128 stands for zero in the data rows.
Here is a table of points, one per row:
[103 122 103 104  75  89  91  99  96  74 138  67 108 161 151 153 122 121 109 136  92  81  68 127  97  95 132 110 167 100 148  63 110 115 107 122 165 108 171 120 184 179 199  89 132 128 138 153 101  94 103 141 140 174 139 146  82]
[178 122 152 124 143 193  98 119 146 130  90 143  99 120 153 125  95 128 111 136 122 184  79 136 158 100 210 139 114 168 106 148 192 141 140 119 165 123 128  71 182 118  98 131 124 154 121  85  92 177 159 150 177 142 113 172 119]
[ 73 123 126  52 190 123  92 134 145 100 102 107 121 107  80 123 167 110 165 146 136 161 151  87 153 165 135 108 127  46 116 133 150 110 163 114  71  92 114  88 154 110 127 113 104 188 133 110 145 180 126  80 136  68 191  59 148]
[100 105 169 191 166 139  73  90  80 121 155  88 118 154 134 144 126 136  73  90 125 168  84 169  81 123  73  79 116 122 114 102  79  79 162 131 116  91  87  73 108  59 126 137  59  83 116 133  97 156  66 149  85  80 120 140 112]
[147 157 100 199 102 121 122 104  85 111 115 127 154 113  92 133 165 132  73 148 175  81  95 122 108 180 184 151 121 163 127 216 118 102 158 144 137 101 114 130 138 149 125 143 160 123 120 182 126 116 143  93 130 108 175 125 165]
[106 112 140 122 170 127 159 124 145 150 117 137  82 154 120 101 140 146  91 138 192 147 114 111 151 208 112  98 161 120 186 165 121 180 110  99 171 146  84 141 124 170  94  81 169 143 188 138 136 118 121  85 130 156  86  89 170]
[ 95 126 125 144 142 148 129  99 151 141 158 156 137 142 153 118  72 158 157 134 131  97 170  71  85 108 125 132 155 145 154 138 134  82 174  61 129 140 119 155  94  87 178  66 143 136 124 136 149 188 119 135 178 159 113 182 113]
[ 92 164 135 119 131 126 135 145 105 112 147  85 131 121 120 191 100  53 110  79 185  93 156 165 133 149 144 118 114 151 157 157 124 206 124 120 110 132 126  95  68 157 157 160 128 170 109 167 132 125 144 141 164 155 114 144 167]
[109 135 145  94 129 160 132  61 166 112 158 142 146 194 113 123 185 100 136 119 173 142 139 151  51 118 143 177 142 149 118  88 113  95 108 140 155 173 135 116 125 130 140 165  92 144 177 106 142 169  71 119 111 120 126 169 134]
[141 146 104 138 127 131 141 162 114 122  78 134 139  72 141 120 104 176  66 128 151  82 163  45  83 117 126 165 150 143  85 189 135 160  87  96  89  99  43 157 109 138 110 168 103 115 138 121 143  47  73 101 121 135 114 118 153]
[128 155 168 114 186 139 133  67 185 147 131 109 153  97 153 151  73 127 166 157  98  86 134 135 173 129  82 137 101 171 124 125  78 120 144 130 138 133 125 207 157 189 117 123 110 147 149 154 150 117 142 128  67 115 131 163 155]
[145 162 100 158 152 128 149 150 138  87 181  96  99  70 146 131 150 100 109 148 130 156 131 183 123 140 114  67 176 144  68 110 181  67 100 151 154 202 114 151 119 154 182  90 144 171 112 114 149  78 151 151 115 113 124 151  64]
[143 103 159 175  92 178 113 146 126 132  72 174 126 135 173 118 183 101 138 131 102 155 134 121 179  98 157  56 134 108 179 134 148 156 194 172 110 134 128 162 135 115 159 161 130 100 154  95 129 122 107 109 138  90 143 188 111]
[134 133 140 131 126 175 137 161 101  91 142 113 104 158  87 155 102 100 124 155  67 130 169 160 118 196 197 157 161 104 111 171  81 133 104 137 101 147  76  91 140 148 112 138 128  99 119 173 128  96 111 158  88 128 118 127 165]
[112 125  73 158 181 112  68  89 147  72  91 179 119 160  55 184 147 116 192 149 133 168 157 106 156 133 112 121  87  86 121 149 145 105 117 125  98  75  95  66 111 121 118 135 160 107 201 117 167 120 145  87  95 101 114  54  50]
[138 121 135 149 117  67 144 108 165  93 113 123 104 116  66 146 168 121 126 131 136 150 102 190 172 118 143 125 191 114 137 131 132 143 131 136  83  80 161  73 158  39 113 173 125 118  98 148 116 121  89 154  71 184  95 161 115]
[193  59 169 105 147 109 170 147  88 142 173 177 171 121 103 150  94 134 157 139 158  95 149 175 152 141  93 174 128 111 126 173 158 149 133 162  95 153 132 146 138 113 122 122 115 104 118  94  85 108 140 123 167 150 146 155 121]
[143  39  83  87  99 122 137 111  80 140 114 129 119 106 183  83 115 127 124  93 121  82 116 137 199  88 109 160 125 119 115 126 160 142 100 120  69 155  82 183  88 130 129 149 181 153  90 100 127 140 123 169 134 139 124 115 160]
[153 172 141 113 127 129 101 135 126 157  92 146 159 128 137  97  54 110 142  94 141 138 113 152  99 131 116 160 103  78 138 100 158 138 153 125 177 124 175 188 110 162 149  80 129 124 111 125 175  93 118 173  59 155 175 109 134]
[112 115 139 136  98 172 129  72 180 186 116 138  56  92  74  82 143 161 140  74  74  82 151 128  86  80  75 126  70 131 110 151 123 139  79  87 153 168 109 135  98 129 159  99 131 139  89 112 136 101 162 122 196 110 166 149 127]
[ 97 114 110 149 157 157 181 110 132 110 191 125 106 104 130 180 113 137 115 115  92 126  79 148  52 125 156 105  88 123 157  95 101 141 134 161 146  87 144 155 161  93  91 135  85 162 145 106 166 190 137 109  82 154 129 117 100]
[172 135  67  85  70 142 131 125 154 103 127 136 156  86 119  56  86  86 146 122 143  70  78  61 125  84  81  75 107 103  55  69  89 122 113 121 160 154 122 134 106 145 128  46 125  57  54 111 124  93 145  70 125 145  54  87 149]
[124 175  96 115 150  92 108 118 126  63 194 134 131 153 131  98 136 187 124  89 101 138 145 179 118 146 168  94  80 109 129 118  71 134 133 106 104  96 204 130 156 158 129 134 102 112 156  93 104 143 120 163 102  81  73 170 155]
[ 93  81  93 133  93  69 160 151 126 136  92  92 151 124 138 151 114 115 134 113 134 138  66 152  68 136 133  63 143 111 117 108 106  91 106  88 159 153 140  98  98 121 107 131 113 147 196 155  83 112 140 179  65  66 126 189 104]
[152 123 144  74 146 133 127 133  98 160 166 156 113 137 106  51  85 131 114 116 150 148 144  88 138 126 129 137 159 178 132 134 113 163 132 162  76 106 133 135  65 143  56 180 138  86 101 148 130 100 172 132 124 169 197 158  83]
[190 108 118 176  87 156  98 155 137 122 126 142  74 175 120 147 133 126 110 128 194 106 181  98 175 144 123 124 167 157 130 128  97 143  96 156 117 116 184 126 198  77  76 146  89 129 112 131 122 176 125 164 102  91 148 116  78]
[ 67 167 178  73 119  80 117 131  81  96 114  95  95 134  57 151 138  68 117 143  92 176 156 107 138  68 138 173  89 128 201 121 173 118 164  84  97 112 117 144 155  85  69 108 162 146 130  80  87 134 112  52 108   9 115  44 107]
[125 125  91 115 136 144  93 139 124 185 159  46 130 135 194 129 116 150 157 162 147 105 140 169 157 119 188 141  89 103 171 120 130 128 162 131 164 183 152  73 148  77 123 190 166 142 111 114  78 115 117 125 142 120 127 129  90]
[102 115 185 191 131 140 105 120 118 150 116 151 141 121 178  71 147 123 115 168 110 117 157  90 141  96 139 156 102  56 136  84 177 105 100 138 131 166 155 147 121 129 140 161  95 155 107 178  78 115 210 118 162 141  93 111 128]
[126 103 140 169 101 139 125 139 151 198 101 133 155 102 146  75 145 106 156 119  74 121 147 143 128 135 111 114 100 137  89 126 149  70  76 139 131  99 146 136  69 157  97  83 122 110 122 163 153 162  62  69 212 152 116 132  86]
[ 99 116 127 179 105 118 165 142 140 127 171 129 149 168 191 139 122 145 159 129 124 157 165 146  99 103  68 154 129 138  80  70 102 144 173  91 148  93 103 105 161 196 103 113 158 152 118 115 114 130 144  99 142 149 168 155 183]
[188 143 126 120  80 175 124 210 129 192 162 139 156 157 101 139 157 173 162 142 111 160  81 122 168 113 120 118 150 139 137 142 166 140 146 150 126 106 108 149 156 142 176 186 113 177 138 158 121 167 116 145 116 127 110  99  90]
[180 160 108  71 115 128 118 147 151 100  99 116 168 105 183 152 179 131 138 151 130 171 119 125  91 103  73 111  97 111 198 125 135  92 141 152 141 145 147 142 158 117 103  94 108  98 141 134 144 125 164 205 136 170 122 138 162]
[110 116 135  91 105  64 142 121 123 192 173 118 138 128 172 154 116 130 139 151 144 150 121 160 165  74 156 151 199 123 115 184 131 167  78 157 146 112 141 135 101 123 141 126 120  84 100 121 166 125 181 146 174 110 133 103 183]
[107 163 139 140 137 141 150 152 152  59  97 141 142 156 168 128 140 158 165 121  97 145  65 139 116 115 111 145 113 184 116 130 108 144 128  83 138 186 208 180 103 110 142 124 132 114 107 114 157 137 129  94 128 172 161  98 146]
[146 136 138 125 140  65 153 183 144 170  82 102 105 141  66 138 158 158  70 103 141 131 147  53 170 195 138 159 108 125 119 136 107  66 153 120 127 142  67 111 113 171 166 116 135  99 160  95 193 128 180  99 152 163 108 124 127]
[169 141 144 111 157 113 157 127 126 156 101 241 179  99 153 132 131 128 110  93 109  91 154 101 133 173 138 134 173 200 148 110 120 144 105 149 119 120 133  90 139 132 164 155 147 121  85 140  90 112  99 136 140 135 156  57 122]
[ 71 147 117 132 137 121 156 137  86 124 109 100 131 117  74 144 138 154 124 178 127 137 142 113 127 190 114 150 125 166  96  98 149 190 135 187 151 111 139 124 117  92 137 114 188 126 177 144 130 130  98 195 150 128 101 119 206]
These points spread out most along one direction. Take the direction at right angles to it along which they spread out most. Then take the direction at right angles to both along which they spread out most. Go by this last direction. How far along it is each point below, from 0 to 99? The average is 50, and the first point in the table lies past the average. One standard deviation of the points above along it is 16.
[145 162 100 158 152 128 149 150 138  87 181  96  99  70 146 131 150 100 109 148 130 156 131 183 123 140 114  67 176 144  68 110 181  67 100 151 154 202 114 151 119 154 182  90 144 171 112 114 149  78 151 151 115 113 124 151  64] 53
[125 125  91 115 136 144  93 139 124 185 159  46 130 135 194 129 116 150 157 162 147 105 140 169 157 119 188 141  89 103 171 120 130 128 162 131 164 183 152  73 148  77 123 190 166 142 111 114  78 115 117 125 142 120 127 129  90] 32
[143  39  83  87  99 122 137 111  80 140 114 129 119 106 183  83 115 127 124  93 121  82 116 137 199  88 109 160 125 119 115 126 160 142 100 120  69 155  82 183  88 130 129 149 181 153  90 100 127 140 123 169 134 139 124 115 160] 42
[190 108 118 176  87 156  98 155 137 122 126 142  74 175 120 147 133 126 110 128 194 106 181  98 175 144 123 124 167 157 130 128  97 143  96 156 117 116 184 126 198  77  76 146  89 129 112 131 122 176 125 164 102  91 148 116  78] 25
[ 67 167 178  73 119  80 117 131  81  96 114  95  95 134  57 151 138  68 117 143  92 176 156 107 138  68 138 173  89 128 201 121 173 118 164  84  97 112 117 144 155  85  69 108 162 146 130  80  87 134 112  52 108   9 115  44 107] 82
[141 146 104 138 127 131 141 162 114 122  78 134 139  72 141 120 104 176  66 128 151  82 163  45  83 117 126 165 150 143  85 189 135 160  87  96  89  99  43 157 109 138 110 168 103 115 138 121 143  47  73 101 121 135 114 118 153] 53
[112 125  73 158 181 112  68  89 147  72  91 179 119 160  55 184 147 116 192 149 133 168 157 106 156 133 112 121  87  86 121 149 145 105 117 125  98  75  95  66 111 121 118 135 160 107 201 117 167 120 145  87  95 101 114  54  50] 80
[ 99 116 127 179 105 118 165 142 140 127 171 129 149 168 191 139 122 145 159 129 124 157 165 146  99 103  68 154 129 138  80  70 102 144 173  91 148  93 103 105 161 196 103 113 158 152 118 115 114 130 144  99 142 149 168 155 183] 55
[112 115 139 136  98 172 129  72 180 186 116 138  56  92  74  82 143 161 140  74  74  82 151 128  86  80  75 126  70 131 110 151 123 139  79  87 153 168 109 135  98 129 159  99 131 139  89 112 136 101 162 122 196 110 166 149 127] 73
[ 93  81  93 133  93  69 160 151 126 136  92  92 151 124 138 151 114 115 134 113 134 138  66 152  68 136 133  63 143 111 117 108 106  91 106  88 159 153 140  98  98 121 107 131 113 147 196 155  83 112 140 179  65  66 126 189 104] 52
[188 143 126 120  80 175 124 210 129 192 162 139 156 157 101 139 157 173 162 142 111 160  81 122 168 113 120 118 150 139 137 142 166 140 146 150 126 106 108 149 156 142 176 186 113 177 138 158 121 167 116 145 116 127 110  99  90] 29
